Each group lies on its own hidden line, plane or larger flat surface, and each surface passes through zero. There are 3 groups.
The rows in order, each followed by its group:
[-0.62 -1.78 -1.4   0.28  1.99  0.66  0.42  1.84  1.61 -0.28  0.55 -0.65
 -0.67 -0.21 -0.32  0.61 -0.55 -0.32 -0.29 -1.98 -0.42 -1.55  2.17  0.41
 -0.36 -0.28 -0.96  0.97 -0.1  -0.19 -0.71 -0.88  0.31 -0.49  0.51  0.73
 -0.28 -1.82  0.23 -0.21 -1.93 -0.62 -0.9  -0.6   2.64  0.94  1.22 -0.74] : NS
[-0.86 -0.8  -0.09 -0.64  1.04  1.43 -0.45 -0.98  1.03  0.49 -0.31  0.55
  0.19 -0.85  0.72 -0.13 -0.97 -1.92  0.55 -0.39 -1.82 -0.13  0.33 -0.23
 -1.   -1.97 -0.07 -2.38  0.42 -1.46 -1.18  0.    1.61 -0.4   1.74 -0.14
  1.43  1.49 -0.16  0.86  0.8   0.66 -0.74  1.55  0.46  0.81  1.27  0.05] : Uf
[-1.21 -1.3  -0.17 -0.67  0.77  1.19  0.08 -1.22  1.26  0.24 -1.53  0.07
  0.4  -2.12  0.07 -0.85 -0.63 -1.27  0.38 -0.38 -1.63 -0.08  0.04 -0.26
 -1.59 -1.88 -1.35 -1.66  1.3  -1.17 -1.06  0.91  1.55 -0.08  1.04 -0.58
  0.42  0.67  0.73  0.49  0.11  0.3   0.53  0.9   0.12  1.2   1.88  0.26] : Uf
[ 0.51  0.61 -0.34  0.62 -1.21 -1.61  0.28  0.77 -0.01 -0.52 -0.34 -0.47
 -0.01 -0.5  -1.35 -0.28  0.45  1.56 -0.59  0.45  1.62  0.68  0.08  0.78
  0.21  1.64 -1.54  2.39  1.16  1.03  0.83  0.59 -0.54  0.15 -1.69  0.25
 -2.2  -1.56  0.89 -1.01 -1.35 -0.51  1.45 -1.46 -0.39 -0.45 -0.66  0.27] : Uf
[-0.11  0.91  0.6   0.05 -1.98 -0.64  0.73 -0.75 -0.65  0.15 -1.12  0.51
  1.01 -1.01  0.12 -0.27 -0.55  0.82  0.38  1.5   1.18  1.88 -2.86 -0.38
 -0.73 -0.15  0.1  -0.93  0.79  0.57  1.21  1.27 -0.55  0.84 -0.02 -0.33
  0.07  1.06 -0.26  0.22  0.96  1.08  1.51  0.1  -2.63 -0.5  -0.47  0.21] : NS
[ 0.23  0.12  0.09  0.31 -1.52 -0.99  0.55  0.08  0.58 -0.43 -1.16 -0.41
  0.69 -1.69 -0.97 -0.54 -0.21  1.11 -0.07  0.52  1.69  1.24 -1.64  0.72
 -1.02  0.51 -1.67  1.28  1.76  1.03  1.06  1.48 -0.01  0.39 -1.3  -0.48
 -1.74 -0.78  0.71 -0.51 -0.86  0.03  2.12 -1.19 -1.63 -0.18  0.3   0.59] : NS
[ 1.12  0.7   0.5  -0.31  0.98  0.87 -1.19 -0.84 -0.9  -0.48  1.14 -0.41
  0.26  1.55  0.17 -0.1   0.9  -1.8  -0.51  0.86 -1.4  -1.4   2.36 -0.12
  2.31  0.75  1.89 -0.68 -1.78 -1.15 -1.47 -0.87  0.39 -0.49  0.06 -0.29
  0.42  0.57 -0.3  -0.37  1.   -1.33 -1.85  0.51  0.65 -0.72 -0.61 -0.09] : RB
[-0.33 -0.86 -0.25 -0.16 -0.73 -0.2   0.35 -0.68  1.24 -0.12 -1.58 -0.4
  0.37 -2.76 -1.27 -1.14 -0.37  0.   -0.27  0.41  0.32  0.31 -0.12  0.55
 -1.52 -0.4  -2.72  0.69  2.03  0.09 -0.42  1.73  0.92  0.08 -0.75 -0.4
 -1.65 -0.69  1.58 -0.27 -0.72 -0.3   1.69 -0.83 -0.24  0.86  1.32  0.85] : Uf
[-1.42 -1.23 -0.12 -0.61  0.53  1.37 -0.24 -1.5   1.44  0.76 -1.14  0.21
  0.36 -1.81  0.34 -0.9  -1.08 -1.57  0.1  -0.46 -1.85 -0.35  0.06 -0.25
 -1.24 -1.43 -0.7  -2.16  0.72 -1.55 -1.27  0.97  1.79 -0.3   1.13 -0.46
  1.13  1.14  0.67  0.74  0.56  0.53  0.11  0.9   0.5   0.92  1.77  0.14] : Uf
[-1.36 -0.6  -0.41  0.06 -0.92 -0.56  1.33  0.71  0.51  0.38 -1.12  0.25
 -0.25 -1.33 -0.12  0.34 -1.4   1.74  0.34 -0.56  1.    0.91 -2.07  0.13
 -2.42 -0.94 -1.8   0.82  1.59  1.1   1.17  1.06 -0.13  0.35  0.2  -0.15
 -0.13 -0.44  0.23  0.47 -1.17  1.56  1.94 -0.32 -0.25  0.47  0.71  0.19] : RB
[ 1.48  1.26  0.9   1.03 -1.   -0.97 -0.12  0.12 -1.01 -0.83  0.79 -0.38
  0.44  0.92 -0.89  0.    1.06  1.02 -0.69  1.35  1.37  0.68  0.31  0.15
  1.52  2.25  0.03  1.61 -0.69  0.81  0.63  0.11 -1.04  0.1  -1.83 -0.19
 -1.6  -0.56 -0.14 -1.14  0.19 -1.31  0.49 -1.24 -1.18 -1.67 -1.29  0.57] : RB
[ 0.03 -0.19  0.38 -0.51  1.43  1.53 -1.01 -1.01 -0.22 -0.08  0.89  0.15
 -0.01  1.11  0.63 -0.05  0.67 -2.07 -0.18 -0.38 -1.86 -1.69  2.16 -0.36
  1.39 -0.34  1.38 -1.65 -1.19 -1.41 -1.67 -0.82  0.81 -0.21  0.68 -0.26
  0.91  0.83 -0.19 -0.18  0.92 -1.13 -2.36  1.24  1.1  -0.11  0.39 -0.41] : RB
[-1.82 -1.46 -0.85 -0.43  0.21  0.32  0.96  0.36  1.08  0.84 -1.01  0.04
 -0.28 -1.56  0.54  0.48 -1.63 -0.02  0.56 -0.99 -0.46  0.36 -1.36 -0.25
 -2.38 -2.03 -1.51 -0.79  0.91  0.11  0.41  0.59  0.75  0.29  1.29  0.46
  1.3  -0.1   0.14  1.2  -0.84  1.94  1.07  0.41  0.61  1.16  1.69 -0.61] : RB
[ 0.81  0.33 -0.2   1.   -1.37 -1.16  0.32  0.55  0.1  -1.06 -0.34 -0.23
  0.   -0.69 -1.39 -0.58  0.37  1.48 -0.36  0.33  1.72  0.81  0.02  0.75
 -0.19  1.18 -1.57  2.55  1.11  1.41  0.94  0.82 -0.42  0.24 -1.74  0.09
 -2.07 -1.35  0.98 -0.95 -1.03 -0.62  1.37 -1.73 -0.51 -0.43 -0.76  0.16] : Uf
[ 0.98  0.9   0.34  0.7  -0.67 -1.23  0.1   0.95 -1.35 -0.45  1.64 -0.32
 -0.46  2.13  0.14  0.86  0.98  1.54 -0.17  0.39  1.85  0.5  -0.36  0.17
  1.19  1.81  1.46  1.75 -1.43  1.18  0.96 -1.28 -1.76  0.41 -0.7   0.42
 -0.56 -0.7  -0.92 -0.73 -0.36 -0.38 -0.27 -0.96  0.   -1.02 -1.78 -0.48] : Uf
[-2.03 -1.06 -0.98 -0.34 -0.43  0.01  1.18  0.89  0.77  1.01 -0.9   0.26
 -0.39 -1.68  0.25  0.58 -1.3   0.97  0.65 -1.22  0.71  0.93 -1.91  0.05
 -2.71 -1.68 -1.89 -0.19  1.49  0.64  0.67  0.89  0.11  0.34  1.01  0.21
  0.74 -0.3   0.23  0.84 -0.86  1.9   1.6   0.2  -0.12  1.    0.88  0.09] : RB
[-1.65 -1.21 -0.67 -0.79  0.23  0.09  1.05  0.34  1.2   0.92 -1.07  0.67
 -0.43 -1.67  0.25  0.44 -1.25  0.56  0.93 -1.07  0.01  0.44 -1.46 -0.02
 -2.16 -1.62 -1.73 -0.44  1.51  0.14  0.78  0.19  0.38  0.3   1.03  0.45
  1.   -0.37  0.02  1.01 -0.95  1.81  1.2   0.32  0.3   1.3   1.52 -0.38] : RB
[ 1.66  1.15  0.62  0.97 -1.14 -1.35 -0.16  0.34 -1.1  -0.61  0.46 -0.25
  0.08  0.56 -0.88 -0.36  0.81  1.33 -0.66  1.45  1.99  0.94 -0.7   0.51
  1.06  2.05 -0.04  1.89 -0.08  1.3   0.67  0.25 -0.82  0.32 -1.72 -0.32
 -1.91 -0.93  0.39 -1.07 -0.3  -0.94  1.14 -1.46 -1.06 -1.38 -1.42  0.28] : RB
[-0.72  0.05 -0.13  0.64 -1.53 -0.7   1.06  0.33  0.46  0.22 -1.35  0.19
  0.39 -1.54 -0.56 -0.37 -1.07  1.22  0.27  0.5   1.56  1.68 -2.56  0.04
 -1.52 -0.29 -1.26  0.19  1.18  1.03  1.23  1.49 -0.11  0.69 -0.45 -0.62
 -0.76  0.13  0.39  0.31 -0.43  1.15  2.4  -0.42 -1.74 -0.28  0.43  0.17] : NS
[ 0.6  -0.09 -0.12  0.33 -0.81 -1.05  0.42  0.04  0.67 -0.6  -0.77 -0.39
  0.17 -1.59 -1.77 -1.   -0.11  1.09 -0.32  0.56  1.17  0.63 -0.39  0.75
 -0.66  0.7  -2.56  1.85  1.88  0.88  0.41  1.36  0.05  0.25 -1.43 -0.22
 -2.13 -1.25  1.12 -1.09 -1.05 -0.8   1.66 -1.45 -0.41  0.22  0.36  0.94] : Uf
[ 0.76  0.93  0.13  0.64 -1.76 -1.64  0.63  0.39 -0.74 -0.74 -0.44 -0.21
  0.   -0.09 -0.66 -0.44  0.6   1.82 -0.32  0.9   2.18  1.3  -1.46  0.18
 -0.11  1.48 -0.77  1.76  0.53  1.51  1.2   0.8  -1.03  0.41 -1.68 -0.15
 -1.87 -0.75  0.38 -0.68 -0.47 -0.12  1.51 -1.54 -1.58 -0.77 -0.84  0.26] : RB
[ 0.39  0.86  0.52  0.42  0.27 -0.38  0.1   0.76 -1.7  -0.44  1.64  0.22
 -0.6   2.76  0.92  1.15  0.75  0.61 -0.27  0.01  0.63  0.07 -0.16 -0.19
  1.54  1.29  2.09  0.47 -1.93  0.74  0.94 -1.39 -1.56 -0.01 -0.11  0.55
  0.88  0.07 -1.19 -0.49  0.38 -0.33 -0.95  0.08 -0.04 -0.97 -1.98 -0.61] : Uf
[ 0.94  1.27  0.17  0.49 -0.69 -1.53  0.16  0.97 -1.5  -0.73  0.96 -0.38
 -0.3   1.65 -0.33  0.55  1.15  1.47 -0.53  0.17  1.88  0.5  -0.04  0.17
  1.37  1.9   0.9   2.   -0.87  1.63  1.32 -0.93 -1.42  0.44 -1.37  0.39
 -1.14 -0.84 -0.68 -0.67 -0.53 -0.49 -0.08 -0.92 -0.31 -0.99 -1.56 -0.04] : Uf
[-1.53 -1.16 -1.49  0.26  0.23  0.43  1.5   1.66  1.87  0.41 -0.4  -0.38
 -0.3  -1.49 -0.5   0.33 -1.77  0.38  0.03 -1.65  0.77  0.   -0.23  0.36
 -2.03 -1.07 -1.56  0.55  0.76  0.54 -0.23 -0.03  0.11  0.35  0.74  0.07
 -0.1  -1.62  0.08  0.54 -1.94  0.76  0.64 -0.52  0.87  0.8   1.04 -0.56] : NS
[-1.66 -1.88 -1.46 -0.11  1.39  1.54  1.48  1.87  1.64  0.79  0.08 -0.22
 -0.58 -0.33  0.21  0.64 -1.96  0.01 -0.01 -2.09 -0.1  -0.41  0.14  0.03
 -1.66 -1.02 -0.55  0.    0.26  0.33  0.31 -0.61  0.02  0.17  1.29  0.22
  0.72 -1.06 -0.51  0.84 -1.49  1.17 -0.04  0.6   1.55  0.91  1.01 -0.93] : NS
[ 0.99  0.44  0.72  0.38  1.12  0.9  -1.23 -0.76 -0.92 -0.68  1.17 -0.04
  0.21  1.58 -0.03 -0.54  1.17 -1.65 -0.44  0.38 -1.18 -1.2   2.26 -0.2
  2.33  0.73  1.82 -0.54 -1.48 -1.   -1.25 -1.27  0.   -0.53 -0.24 -0.25
 -0.01  0.6  -0.05 -0.73  1.21 -1.44 -2.05  0.64  0.44 -0.93 -0.56  0.05] : RB
[-0.93 -0.19  0.04 -0.45  1.17  1.78 -0.51 -0.73 -0.49  0.77  0.09  0.6
 -0.28  0.78  1.27  0.55 -0.44 -1.63  0.18 -0.42 -1.51 -0.45  0.45 -1.01
  0.54 -1.29  1.59 -2.35 -1.14 -0.98 -0.82 -0.81  0.23 -0.26  1.62 -0.03
  1.79  1.01 -0.97  0.95  1.3   0.91 -1.31  1.52  0.34  0.51  0.4  -0.27] : Uf
[-2.02 -1.39 -0.68 -1.12  0.93  1.17  0.58  0.37  1.38  0.86 -0.62  0.35
 -0.34 -1.17  0.78  0.24 -1.48 -0.58  0.58 -1.14 -0.94 -0.4  -0.37 -0.32
 -1.88 -2.2  -0.89 -1.44  0.48 -0.77 -0.35  0.14  0.61 -0.19  1.62  0.42
  1.59  0.34 -0.06  1.19 -0.14  1.38  0.23  0.91  0.64  1.4   1.49 -0.4 ] : RB
[ 0.81  0.64 -0.03  0.38 -1.16 -1.6   0.15  0.74 -0.44 -0.83  0.   -0.41
 -0.07 -0.4  -1.16 -0.57  0.6   1.78 -0.59  0.17  1.71  0.7   0.07  0.87
  0.12  1.37 -1.01  2.38  0.71  1.53  0.87  0.51 -0.4   0.25 -1.92 -0.27
 -2.1  -1.6   0.8  -0.7  -1.15 -0.89  0.95 -1.86 -0.37 -0.15 -0.82  0.67] : Uf
[ 1.58  1.49  1.69  0.01 -1.81 -1.69 -0.86 -1.57 -1.67 -0.36 -0.26  0.31
  0.63  0.23 -0.33 -0.64  1.75  0.6  -0.12  2.05  0.73  1.08 -1.21  0.13
  0.95  1.42 -0.17  0.25  0.87  0.38  0.37  1.27  0.05 -0.08 -1.28 -0.28
 -1.38  0.94  0.8  -0.9   1.09 -0.41  1.16 -0.78 -1.81 -0.75 -0.79  0.85] : NS
[-0.1  -0.66  0.01 -0.02 -0.56 -0.77  0.14 -0.22  1.54 -0.5  -1.52 -0.64
  0.41 -2.61 -1.05 -1.21 -0.65  0.48 -0.13  0.03  0.32  0.25 -0.12  0.71
 -1.44 -0.08 -2.86  1.2   2.13  0.39 -0.08  1.91  0.92 -0.22 -1.17 -0.16
 -1.8  -1.05  1.25 -0.39 -0.91 -0.6   1.89 -0.97 -0.2   0.92  1.15  0.55] : Uf
[-1.86 -1.17 -1.35  0.4   1.42  1.29  0.52  1.5   1.05  0.72 -0.08  0.21
 -0.56 -0.05  0.51  0.96 -2.25 -0.24  0.28 -1.78 -0.54 -0.44 -0.13 -0.13
 -1.35 -1.41  0.45 -1.25 -0.77 -0.02 -0.12 -0.66 -0.03  0.4   1.78  0.34
  1.46 -0.28 -0.93  1.12 -0.8   1.15 -0.58  1.26  0.56  0.68  0.86 -1.23] : NS
[ 1.6   1.59  1.63  0.02 -1.57 -1.45 -0.93 -1.93 -1.87 -0.08 -0.01  0.
  0.76  0.94  0.17 -0.67  1.87  0.1   0.15  1.78 -0.02  0.78 -0.7  -0.06
  1.77  0.84  1.   -0.37 -0.1  -0.53  0.19  0.69 -0.42 -0.01 -0.9  -0.42
  0.07  1.46  0.   -0.34  1.79 -0.25 -0.06  0.24 -1.86 -1.17 -1.4   0.82] : NS
[ 1.72  1.66  1.55 -0.16 -1.74 -1.74 -0.81 -1.42 -1.4  -0.72 -0.17 -0.05
  0.88  0.08 -0.67 -0.9   1.98  0.51 -0.14  2.02  0.58  0.92 -0.28  0.18
  1.36  1.38 -0.22  0.75  0.69  0.04  0.64  1.03 -0.14 -0.38 -1.61 -0.14
 -1.39  0.67  0.99 -1.09  1.05 -0.79  0.87 -0.68 -1.46 -1.05 -0.95  1.18] : NS
[ 0.84  0.37  0.63 -0.54  1.21  0.21 -1.3  -0.79 -1.02 -0.26  1.22  0.1
 -0.31  1.97  0.6   0.39  1.38 -1.1  -0.33  0.27 -1.42 -1.38  2.26 -0.23
  2.39  0.36  1.56 -0.53 -1.23 -1.07 -0.9  -1.01  0.11 -1.13  0.27  0.39
  0.49  0.92 -0.26 -0.34  0.9  -0.94 -2.02  0.66  1.22 -0.23 -0.56  0.02] : NS
[-1.59 -1.   -0.68 -0.23 -0.61 -0.31  1.27  0.87  0.81  0.47 -1.19  0.4
  0.   -1.48  0.23  0.41 -1.47  0.95  0.74 -0.74  0.83  0.76 -2.08  0.39
 -2.44 -1.29 -1.87  0.2   1.5   0.75  0.7   0.81 -0.01  0.15  0.72  0.05
  0.39 -0.41 -0.04  0.67 -0.82  1.72  1.62 -0.07 -0.07  1.13  0.91  0.07] : RB
[-1.8  -1.44 -0.52 -0.73 -0.18  0.46  1.26  0.45  1.    0.92 -1.17  0.48
 -0.37 -1.54  0.38  0.5  -1.2   0.43  0.63 -1.13 -0.09  0.46 -1.53  0.14
 -2.62 -1.77 -1.33 -0.31  0.98 -0.34  0.25  0.62  0.53  0.01  0.97  0.31
  0.79 -0.03 -0.06  1.14 -0.98  1.8   1.21  0.27  0.3   1.3   1.21 -0.08] : RB
[-1.05 -0.25  0.16 -0.56  1.03  1.33 -0.73 -0.45 -0.29  0.73  0.05  0.56
 -0.15  0.82  1.37  0.55 -0.55 -1.53  0.62 -0.57 -1.87 -0.48  0.33 -0.7
  0.2  -1.19  1.61 -2.34 -1.22 -1.21 -0.81 -0.57  0.75 -0.4   1.88  0.11
  2.4   1.63 -0.84  0.88  1.08  1.05 -1.17  1.73  0.33  0.57  0.26 -0.22] : Uf
[ 0.55  0.81 -0.01  0.37 -0.07  0.01 -0.65  0.85 -1.77 -0.09  1.61  0.41
 -0.61  2.93  0.69  1.13  0.76  0.65 -0.25 -0.05  1.01 -0.1  -0.13 -0.63
  1.54  1.39  2.37  0.21 -2.08  0.38  0.91 -1.67 -1.73  0.18 -0.17  0.52
  1.12  0.23 -1.26 -0.24  0.36 -0.15 -1.69  0.19  0.2  -1.   -1.34 -0.6 ] : Uf
[-0.73 -1.33 -0.95  0.06  2.23  0.9  -0.14  1.36  1.53 -0.27  0.67 -0.42
 -1.05  0.2  -0.22  0.43 -0.35 -0.7  -0.32 -1.78 -0.68 -1.35  2.29  0.34
 -0.23 -0.35 -0.39  0.57 -0.39 -0.42 -1.01 -1.05  0.36 -0.38  0.46  0.61
  0.07 -1.53 -0.21 -0.22 -1.67 -0.45 -1.11 -0.54  2.75  0.96  0.53 -0.58] : NS
[-0.8   0.   -0.07 -0.51  1.12  1.5  -0.43 -0.45 -0.63  0.72  0.47  0.85
 -0.1   1.21  1.28  0.7  -0.03 -1.51  0.52 -0.27 -1.35 -0.5   0.13 -0.81
  0.64 -0.86  1.98 -1.99 -1.5  -1.06 -0.75 -0.75  0.12 -0.05  1.77 -0.14
  2.2   1.26 -1.14  0.77  1.21  0.77 -1.76  1.66  0.14  0.21 -0.22 -0.71] : Uf
[-0.12  0.31  0.56 -0.07  0.61  1.13 -0.58 -0.87 -1.17  0.6   0.49  0.31
  0.27  1.53  1.47  0.45  0.3  -1.18  0.1  -0.06 -1.02 -0.28  0.11 -0.96
  0.92 -0.56  2.49 -1.97 -1.45 -0.92 -0.13 -0.82 -0.19  0.07  1.44 -0.14
  2.1   1.77 -1.39  0.81  1.45  0.33 -1.72  1.45 -0.48 -0.33 -0.36 -0.38] : NS
[-0.12 -0.59 -1.11 -0.19  0.68 -0.24  0.35  0.95  1.27 -0.4  -0.02 -0.89
 -0.49 -1.07 -1.03 -0.2  -0.36  0.19 -0.27 -1.12  0.35 -0.34  1.74  1.13
 -0.84  0.16 -2.23  2.14  0.59  0.51 -0.27 -0.33  0.13 -0.24 -0.63  0.38
 -1.58 -1.95  1.1  -0.72 -2.22 -0.85  0.49 -1.43  1.44  0.73  0.78  0.17] : NS
[ 0.15 -0.4  -0.33 -0.07  1.82  0.67 -0.84  0.01 -0.17 -0.49  1.47 -0.3
 -0.57  1.5   0.43  0.18  0.88 -1.19 -0.01 -0.88 -1.38 -1.59  2.93 -0.05
  1.61  0.1   0.95 -0.03 -1.38 -1.33 -1.18 -1.58  0.55 -0.62  0.48  0.52
  1.04 -0.37 -0.3  -0.3  -0.04 -1.52 -2.47  0.39  2.14  0.11  0.23 -0.32] : NS
[ 1.76  0.97  0.88 -0.2  -0.26 -0.92 -1.55 -1.06 -1.3  -0.94  1.02 -0.32
  0.23  1.25 -0.21 -0.79  2.44 -0.16 -0.64  1.24 -0.64 -0.77  1.59  0.14
  1.93  1.3   0.47  0.89 -0.44 -0.49 -0.89 -0.27  0.09 -1.01 -1.4   0.04
 -0.82  0.18  0.86 -0.96  0.82 -1.73 -1.05 -0.59  0.6  -0.62 -0.89  0.7 ] : NS
[ 1.74  0.66  0.63 -0.2   0.25 -1.05 -1.35 -0.76 -0.49 -1.02  1.   -0.49
 -0.23  1.14 -0.69 -0.36  2.31 -0.18 -0.47  0.65 -0.59 -1.08  2.74  0.85
  1.75  1.19 -0.35  1.44 -0.36 -0.5  -1.04 -0.5   0.07 -0.84 -1.    0.27
 -1.21 -0.43  0.79 -1.07 -0.05 -2.31 -1.13 -1.11  1.41 -0.2  -0.49  0.69] : NS
[-0.58 -0.08  0.23 -0.41  1.42  1.25 -0.26 -0.04 -0.64  0.47  0.73  0.49
 -0.3   1.36  1.66  1.03 -0.26 -0.98  0.46 -0.51 -1.48 -0.59  0.12 -0.58
  0.47 -0.89  2.13 -2.29 -1.6  -1.29 -0.15 -1.21 -0.04 -0.17  1.48  0.03
  2.39  1.2  -1.05  1.09  1.32  0.95 -1.53  1.72  0.72  0.13 -0.13 -0.52] : Uf
[-0.04 -1.14 -0.89 -0.16  1.28  0.25 -0.2   1.46  1.18 -0.85  0.97 -0.5
 -0.57 -0.13 -0.58 -0.31  0.33 -0.34 -0.71 -0.84 -0.52 -1.13  2.37  0.95
 -0.19  0.26 -1.1   1.45  0.27 -0.12 -1.07 -0.49  0.39 -0.61 -0.58  0.44
 -1.   -1.93  0.76 -0.82 -1.98 -1.45 -0.55 -0.93  2.56  0.8   0.68 -0.29] : NS
[ 0.93  1.18  1.28  0.09 -2.18 -1.4  -0.22 -1.26 -1.39  0.02 -1.13  0.37
  0.37 -0.51 -0.12 -0.72  0.78  1.24  0.15  1.71  1.07  1.42 -2.19  0.09
  0.07  0.5   0.05  0.04  0.37  0.43  0.83  1.39 -0.43  0.6  -0.92 -0.28
 -0.54  1.17  0.32 -0.41  1.3   0.25  1.26 -0.1  -2.55 -0.97 -0.87  0.81] : NS
[-1.94 -1.81 -1.37  0.2   1.62  1.34  0.85  1.8   1.64  0.34  0.1  -0.05
 -0.56 -0.32  0.06  0.4  -2.03 -0.52  0.37 -2.37 -0.16 -0.68  0.63 -0.21
 -1.6  -1.35 -0.31  0.02 -0.1   0.66 -0.31 -0.99 -0.07  0.24  1.6   0.23
  1.04 -1.07 -0.54  0.83 -1.45  0.63 -0.45  0.4   1.64  0.92  1.05 -1.21] : NS
[-0.99 -0.5  -0.14 -0.53  1.14  1.35 -0.28 -0.57 -0.11  0.69  0.22  0.48
 -0.28  0.52  1.26  0.57 -0.44 -1.65  0.63 -0.59 -2.02 -0.63  0.28 -0.6
  0.3  -1.41  1.41 -2.24 -1.08 -1.43 -0.64 -0.74  0.47 -0.29  1.66  0.29
  2.43  1.59 -0.94  0.72  1.27  0.74 -1.4   1.96  0.54  0.26  0.21 -0.43] : Uf
[ 0.1   0.98  0.93  0.08 -0.1   0.62 -0.82 -1.27 -1.43  0.54  0.16  0.96
  0.53  0.97  1.31  0.37  0.46 -0.77  0.43  0.7  -0.75  0.01 -1.02 -1.1
  1.11 -0.05  2.32 -2.14 -1.26 -0.85  0.38 -0.38 -0.21  0.02  0.91 -0.07
  2.06  2.25 -1.25  0.52  1.73  0.84 -1.29  1.3  -1.47 -0.45 -0.65  0.07] : NS
[ 0.99  1.04 -0.07  0.68 -1.58 -1.65  0.39  0.39 -0.78 -0.24 -0.15  0.15
  0.1  -0.13 -0.96 -0.27  0.34  1.74 -0.14  1.13  2.24  1.11 -1.34  0.32
  0.11  1.41 -0.77  1.86  0.89  1.69  1.51  0.69 -1.13  0.57 -1.69 -0.07
 -1.65 -0.53  0.09 -0.82 -0.69 -0.06  1.86 -1.63 -1.07 -0.68 -1.03  0.1 ] : RB
[ 1.22  0.82  0.84  0.19  0.87  0.52 -1.29 -0.82 -0.91 -0.45  1.19 -0.01
  0.18  1.52 -0.01 -0.31  1.15 -1.3  -0.58  0.7  -1.29 -1.05  2.19 -0.4
  2.63  1.36  1.73 -0.47 -1.36 -0.92 -1.06 -0.65  0.22 -0.16 -0.32  0.11
 -0.09  0.46  0.03 -0.51  1.22 -1.46 -2.02  0.35  0.21 -0.79 -0.72 -0.14] : RB
[-0.41  0.05 -0.13  0.27 -1.27 -1.46  0.93  0.96  0.06  0.11 -0.83 -0.18
 -0.01 -0.88 -0.47  0.16 -0.25  2.06 -0.13  0.18  1.73  1.22 -2.2   0.49
 -1.78  0.17 -1.47  1.49  1.28  1.5   1.53  0.99 -0.97  0.56 -0.66 -0.15
 -0.97 -0.52  0.18  0.06 -1.01  0.68  2.11 -0.5  -0.78  0.03  0.09 -0.06] : RB
[-1.31 -1.15 -0.63 -0.04  1.76  1.92  0.22  0.87  0.48  1.05  0.49  0.39
 -0.31  1.15  0.77  1.03 -1.31 -0.79  0.47 -1.3  -0.77 -0.72  0.12 -0.63
  0.09 -0.93  1.5  -1.83 -1.36 -1.   -0.49 -1.11 -0.05  0.15  1.92  0.2
  1.7   0.8  -1.09  1.03  0.16  0.92 -1.5   1.38  0.63  0.69  0.56 -0.9 ] : NS
[ 1.7   1.21  0.84  0.46  0.44  0.11 -1.42 -0.61 -0.91 -1.07  0.83 -0.51
  0.3   1.48 -0.3  -0.05  1.46 -0.91 -0.67  0.95 -0.37 -0.58  1.83 -0.2
  2.76  1.63  1.68  0.19 -1.56 -0.45 -1.1  -0.37 -0.64 -0.58 -0.5  -0.51
 -1.07  0.46 -0.2  -0.98  1.07 -1.85 -1.47  0.01  0.15 -1.18 -1.3   0.01] : RB
[ 0.38  0.2  -0.06  0.43 -1.15 -1.14  0.54  0.21  0.76 -0.55 -0.79 -0.55
 -0.02 -1.43 -1.25 -0.91  0.19  1.06 -0.32  0.28  1.16  0.51 -0.08  0.64
 -1.09  0.84 -2.35  1.96  1.67  0.93  0.4   1.12  0.25  0.21 -1.39 -0.38
 -1.9  -1.21  1.2  -0.83 -1.3  -0.54  1.67 -1.5  -0.15  0.21  0.22  0.76] : Uf
